rotation ticks, each row followed by its count of ticks
The counts run from 0 to 1187.
[  3  -4   9 -40 -40  38 -27  48  19  24  29   6   7  15  23  -4 -27  37
  -2   2 -20  21 -16   2 -29  -5 -42 -15  21 -19   1  35 -11 -18  29 -50
 -11   6  -2   7 -16  12  27 -44  40  26  25 -11  23   5  -8  13  29   5
   7  20   1   0   8  13   0  -4 -26   0  33  61]
700
[  1  -3  23  -8  -9   8 -23  37  10  23  30  23  21  29  46 -42 -31   4
 -13  33  10  28 -17   8 -34  20 -51 -30   6 -15   3  11 -22  -6  34 -41
 -24  27   7  -4  15  11  12 -30  28  30  15  10  19  22  -6  12   5  11
  11   3  -4 -15  54 -10   3  18 -18 -18  -2  57]
370
[ -9  19  24 -35 -34   7 -25  24  17  16  17   4  13  27  32 -16 -48  -3
  12  -1   0  30 -29  -9 -22  -2 -38   1   4  20   1  20   9  -5  21 -25
 -60  44   8  19 -22   0  25 -14  33  27  13 -26   5  11  -6  -6 -22   8
  -8   5  15  -7  49  18  19 -23 -39  13  -6  34]
118
[  9   4   2 -13 -33   1 -34  30  13   5  39  23  16  21  61 -26 -39  -6
 -13  23  15  36  -1  16 -17  14 -45 -10  -7  -4   4  23 -18 -43  41 -28
 -27  15   7  -7   8   9  27 -42  34  21  30   9  18  16  -8  -2  -3  12
  13  -6   1 -12  44 -12  19  10 -25   2  20  59]
374
[ 16  13  34 -15 -16  -1 -31  24  11  33  26  26  23 -14  37 -17 -29   1
 -22  27  -9  18 -28 -25 -22  -4 -27  -5   3   9  11  24 -14 -14  53 -18
  -4  18  -6  40 -10   3  40  -6   7  46   9   6   3  25 -32 -29  12  10
  12  13  19 -16  41   3  36 -15 -14 -32   5  45]
1164
[ 11   5  11 -35 -17  25 -33  45  12  36  44  19  19  15   8  10 -19  37
 -14   8  -3  -8 -13   4 -23   6 -24 -28  14  -5 -14  -1  -9 -17  24 -35
 -27  38 -21  -4 -11  18  25 -52  41   4   7  -1  30  25 -19  14  40  10
  15   2 -18  -9  41   5   3   5 -33  -3  17  54]
760
[  0  -6   4  -7 -18  -2 -41  31   1  20  22 -10  13  39  38 -35 -30 -16
  15   4   0  10 -17  15   2  28  -1 -19   7 -18  23  -6 -15  -1  16  -9
 -30  27   6 -19  14  35   9 -26  -7  19   0 -24  52  25 -16 -11  16  -1
  -1  -5 -17 -38  71  -9   3   6 -25 -18  27  70]
143
[ 21  -1 -16 -35 -28  17 -32  38 -16  30  29   7  21   1  15 -12 -37  13
   3 -25  -9  21 -10  18   3  23 -37   5  11  -6   5  19 -24 -24  13 -19
 -58  21 -21  -6 -21  29  17 -13  57  11 -13 -19  28  16  -1  -4  27  13
  -8  -5   3  -7  30 -10  33  -2 -49  13  25  70]
492
[  8  14  24 -54 -16  10 -47  19  23  34  24 -12  13  14  21 -10 -34  12
   1  -3  -9  -2 -32 -41 -22  -3   0   8  24   5   7  -2  -5  18  20 -25
 -26  58  -2  24 -42  31  21 -20  -5  26   3 -29  22   4 -21  -6  17  -3
 -10   6   4 -29  37  18  12 -35 -54 -10  15  43]
910
[  2  -1  -2 -46 -30  30 -47  21  10  39  20   6  27   4  20 -10 -28  18
  13 -16  -7  -7 -23  -8 -15  21 -20  -1  11  -8  -6  29 -32   5   5  -8
 -48  45 -26  -9 -37  20  24 -14  39  24  -4 -28  37  20   4  12  -2  14
  -2  -5   4 -29  38   5   8   2 -62  17   3  50]
364
[  7  11  11 -31 -39 -20 -19  31  36  26  37  10   6   6  44 -10 -39 -23
  -7   1  10  10 -22 -20   3  -2 -17  11   4  24   6   3  17 -22  43 -22
 -35  42  -7  28 -30   9  52 -26   1  12  15 -18   7   3 -25 -23  -4   6
   3  -5  36  -1  45  -1  36 -31 -20   8  17  49]
58
[ -6   3  30 -17 -23  25 -24  13   2  23  42 -15  19  20  11 -28 -27  -1
   8   0 -11  12 -62   9 -34  -6 -37   4   4  23  -5   8 -28  31  21 -21
 -37  33 -24  22  -2  -8  37  19  33  42   6 -19   8  33 -25 -12   6  20
   0   9  13 -28  39   3   5  16 -20  -9 -16  54]
686
[  1   1   4 -14 -12   3 -46  33  27  53  23  -4  13  14  25 -28 -48  -5
  17 -17  -9 -32 -38 -14   1  33   0  -3  16  15  19  -1   0   5  13   3
 -26  30 -20  -4 -23   6  43 -19  -8  10   3 -23  33  11 -14  -8  14  -7
  -3 -13   9 -49  66  -6  10 -45 -36  -4  20  56]
535
[ 11 -12  18 -16 -43  29 -20  26   4  43  40   0  18   8  15 -10 -32  37
  -1 -18 -17  22 -29  29 -19   9 -54  -4   9  12  18  37 -21  -9  24 -25
 -33  -8 -23  -6   1   4  37 -10  57  28   4 -17  16  25  -6  -2  32  26
  15   8   9  -7  12   3  15   5 -27   1  27  58]
98
[  4  -5  35 -14 -44  27 -53  19  15  34  29  -5  18  -5  49 -23 -35  16
   6  11 -24  15 -45 -35 -14 -10 -34   5   6   8  28  40 -16  -6  26 -26
  -7  17   1   7  -9   4  30 -12   1  56  14 -17  10  -6 -10  -7   1  11
  20  38  14 -13  20  13  24 -14 -21 -13  18  35]
584
[  8  16 -18 -19  -4  24 -26  22  -6   5  24  10  11  11   2 -13 -17  10
 -21 -10 -15  29  -9   1 -17 -10 -22 -17  36 -18  -9  25 -33 -25  37 -27
 -37   5 -16  31  -2  42  14 -15  44  29   4  -3  33  10 -33 -14  33  -3
 -27   1   8 -18  42 -13  22   6 -41   1  12  67]
560
[-18  -5  16  -1  -9  17 -15  34  29   1  32   0   1  39  37 -14 -30   5
  18  14   2  13 -27  31 -26  22 -37 -24  39 -17  -6  14 -22   9  41 -52
 -37  34  -3   2   4   5  27 -46  37  25  25 -18  18  13  -7  11  -1  -5
  17  -6   8  -8  38  -2  -1   8 -22   3  -7  62]
1082
[  2  18   5 -24 -26   3 -40  42  26  36  25  10  26   3  58 -24 -34 -19
  15  23   1  -2 -13 -20  19  26  -9   3  -4 -12  24  10 -10 -27  20 -15
 -18  43  -3  -2  -5  11  29 -54  -7   5   3 -26  22   0  -6   5  -2 -11
  28   6   4 -14  51   2  26 -20 -29  -4  32  58]
979
[ 14  -3  18  -9 -39   0  -9  32  11  22  17 -15   4  21  12 -28 -32  -2
  17 -33 -18  17 -26  33  -5  30 -23 -19  34  16  10  14  -1  -2  27 -26
 -46  27   6   9  -1  23  10 -14  18  13 -18 -34  38  11  -4 -27  25 -21
 -23   7  14 -16  30  -5   5 -21 -34   5  39  64]
1060
[-13  12  44   4 -18   0 -28  33  34  24  17  24  -4  25  37   6 -39 -19
   6  31  -2  16 -28  -6  -5  11 -12 -10   7  -3  -3  18 -16  -2  53 -28
 -39  33  19  29  -3  20  36 -34  19  32  10 -19  12  15 -15 -21 -16  -3
  12   4  13   5  42  10  17 -19 -20 -12  13  52]
839
[ 22  -6  24 -45 -22  13 -35  33  31  43  22  -1  12  18  34 -13 -31  11
   3  15  -6 -11  -8 -18 -20  26  -2 -27  14 -11  10  -1   6   0  20 -40
 -16  53  19   1 -22  44  14 -56  20   7 -12 -21  29  12 -18  11  18  -9
  22  -2  11  -9  44  12  14 -30 -37  -6  25  50]
646
[  4  11  12 -15 -13  20 -44  35  23  23  17  26  -3   3  32  17 -21  -1
 -30  10   1   7 -14 -24  19  -4  -5   0  18 -20   7  27   2 -43  62 -28
 -37  18   0  29 -17  45  24 -47  16   4  10 -13  21  -2 -21 -18   6  -9
   4   2   2  -3  37  -6  28 -13 -21   2  41  62]
449
[  7   0  35 -13 -22   9 -51  63  -2  25  20   3  -2  35   8  -9 -41  -6
 -18  -6 -14  14 -19   9 -23 -10 -19  -9  16   2   9   2   2  -6  26  -9
  -6 -13  -6 -17  -4   5  34 -10  13  32  19   3  27  47 -13 -21  43   7
  10  20 -20 -43  34  17  12 -12 -13 -34  21  52]
1045
[ 15   5  20  18 -24   8 -13  28   6  20  44  15  10  14  34 -22 -33   2
  -3  -6  -3  29 -35  25 -20   9 -56 -16  19   7  19  15 -29 -25  43 -35
 -21  10 -22  25  24   7  30 -19  28  26 -22   2  19  19 -14 -11  42  10
   8   5  14  13  32  -6  18  16 -13  -3  32  63]
942
[  2  12  20 -16 -21  20 -27  26  14  40  10  31  -3  -6   0   0 -35  11
 -25   6 -19   9 -36 -34 -28 -21 -23   3  26   0 -18  34   3 -13  42 -26
 -18  11 -15  34 -28  14  38  -6  34  44  31  -8   7  20 -17 -20   9   3
  -6  12   3 -28  43   6  21 -30 -22 -32   2  43]
444
[  4   6  28   6 -10  21 -58  26 -12  53  40  26  19   1  29 -29 -28  15
  -3  10   2 -23 -46 -37  -9  -5 -27   0  -4  11  27  12 -18  -6  13  -3
   7  15 -22  -4  -4  10  45  -2 -10  23   6 -10  27  35 -23 -13  22  16
   6  13  -5 -36  58  -6   8  -7  -9 -38  10  56]
145
[  3 -13  18 -32 -38   7 -38  26  45  30  15 -14  11   9  32 -12 -41  -3
   8   1 -23  -5 -36 -21  -5  20  -1  11   9   7  11   9  -4   7  24 -17
 -23  41   4   7 -33  26  31 -26   9  21  14 -31  31   1 -16   1 -11  -7
  13  -2  11 -24  36  15  19 -30 -35   1  20  45]
194
[ -4  -7  15  19 -20  17 -11  31  -4  33  43   5  14   9  38 -27 -27   5
  -5   5   6   4 -40  13  -4  25 -48 -22   2   8  18  22 -39 -32  32 -53
 -11  20 -18  11  27  -5  38 -23  11  16   3  -7  21  -1 -25  -6  31   1
   9   3  19   2  38 -26  13   5   2  -3  25  68]
93
[  7  -1  26  18 -40   0 -16  29   5  29  29  11  11  18  24 -27 -40  13
  17  -9  -7  15 -31  24  -7  19 -47 -17  10  18  37  17  -7 -24  28 -43
 -23   6 -10 -20  18  12  24 -36  23  10  -9 -16  20  33  -6 -10  37  -4
   8  30  22  12  29   0   8 -12  -7   2  41  61]
605
[  8  16   6   7  -4  27 -48  39   1  40  15  35  20  10  14 -17 -20  17
  -9  13   0 -19 -27 -21   2  14  -7 -20  15 -20  14  10 -22 -28  20 -18
  -5  32 -21 -10   9  35  18 -35 -22   6  -1 -11  46  31 -19  -5  43  -3
   5   6  -3 -24  55  -8   0 -16 -20 -24  28  72]
146
[-10  16  17 -12 -23  -4 -37  19  27  30  21  24  19   7  51 -25 -37 -19
   9  39  -8  -1 -18 -40  -1  18 -19  -4   3 -24  10  14 -25  -9  34 -33
 -26  55  21  11   3  34  26 -35 -15  33  10 -10  26  -1 -18  -6  -6  -5
  13   9  16 -13  58  12  19 -20 -30 -21  13  55]
975
[  0  14  11   2 -19   1 -20  27  28  25  36   5  14   2  34  -2 -36 -11
  15  -9   6  -1 -24  11  -2  33 -35  -4  26   5  13   7 -25 -21  54 -21
 -38  44 -25  33 -12   6  27 -35  29   8 -32  -9  19  10  -9  -4  10  -6
  -5  -6  27  15  33  -8  22 -17 -43  22   2  66]
945
[ 15  14   7 -36 -25  11 -25  40  25  36  25  31  -5  11  21   3 -36  27
 -19  25  -9   2   4  -6 -26  11 -24 -22  17  -3   0   8   0 -27  17 -35
 -29  43   1   2 -27  34  18 -54  33   1   0  -8  27  16   2   8  25 -19
   0  10  10   4  40   5  15 -37 -34  -6  35  61]
381
[  4  -9  33   4 -39  22 -24  40 -22  59  21   7  23  12  -9   1 -36  13
   6 -26 -16   6 -45  17   0  -3 -43 -15   0  34  11  22  -7   2   8 -16
 -37   4 -36  -8  -1   7  41  16  42  27  -6 -25  25  30 -14 -29  17  27
  -2  12   3 -22  39  -4  10 -16 -11  -9  20  59]
610
[ 11 -21 -10 -24 -43  -2 -26  29   9  32  28 -32  17  19  26 -42 -42 -12
  25 -27 -23   5 -30  12  -9  27 -22 -10  13  18  17   6  -1   9  -2 -23
 -34  18  -5 -12  -6   5  34  -6   8  11   3 -33  32  10 -18 -16  30  -4
  -4 -17  24 -41  39  -1  23 -24 -30   2  38  61]
928
[-11   9   6  -5 -40   7 -27   9  16  36  25   1  28  10  39 -20 -34  -5
  20  -8   9  -7 -45  -8  29  29 -15  12   2  16  26  12  -9 -16  21 -15
 -45  52 -16  10  -5  22  44 -23 -13 -13  -9 -41  18  -8 -17 -16  -1 -12
  -6 -12  39 -15  63  -8  13 -19 -26  17  23  55]
736
[ -6  11  11  -1  -7   0 -30  -5  20  17  28  11  16  12  47 -34 -27   7
   3  16   5   9 -49 -18 -24  22 -19 -12  23 -10   3  21 -35  -6  62 -32
 -28  37  -5  41   8  23  23 -30  15  25  -4  -8  16  12 -32  -9  -3  -2
  12  -9  28  -5  52 -19   7   4 -25   3  -4  51]
297
[-19 -16  -5   9 -39   6 -33   7  -7  12   8  -6  20  30  26 -38 -33  10
  15 -19   1  26 -38   8  14  31 -29 -15  24 -10  -4  29 -21   5  27 -33
 -56   9   3  -6   6  23  14 -11  19  28  14 -36  36   9 -20 -10  -4  -6
 -23 -11  12 -27  56 -10   5  11 -23   7  24  64]
352
[ 16   0   9 -27  -8  20 -28  38  32  23  33  11  20  12  18   4 -29  22
  -4  10  -8  -2   0  14 -30  23 -17 -32  18 -19  -2   9 -12 -13  48 -15
 -36  27 -16  20 -22  34  17 -50  50  12  -8   5  39  35 -10  17  23   1
  13  -5  -4  -4  25   0  18  -9 -49   4  14  56]
44
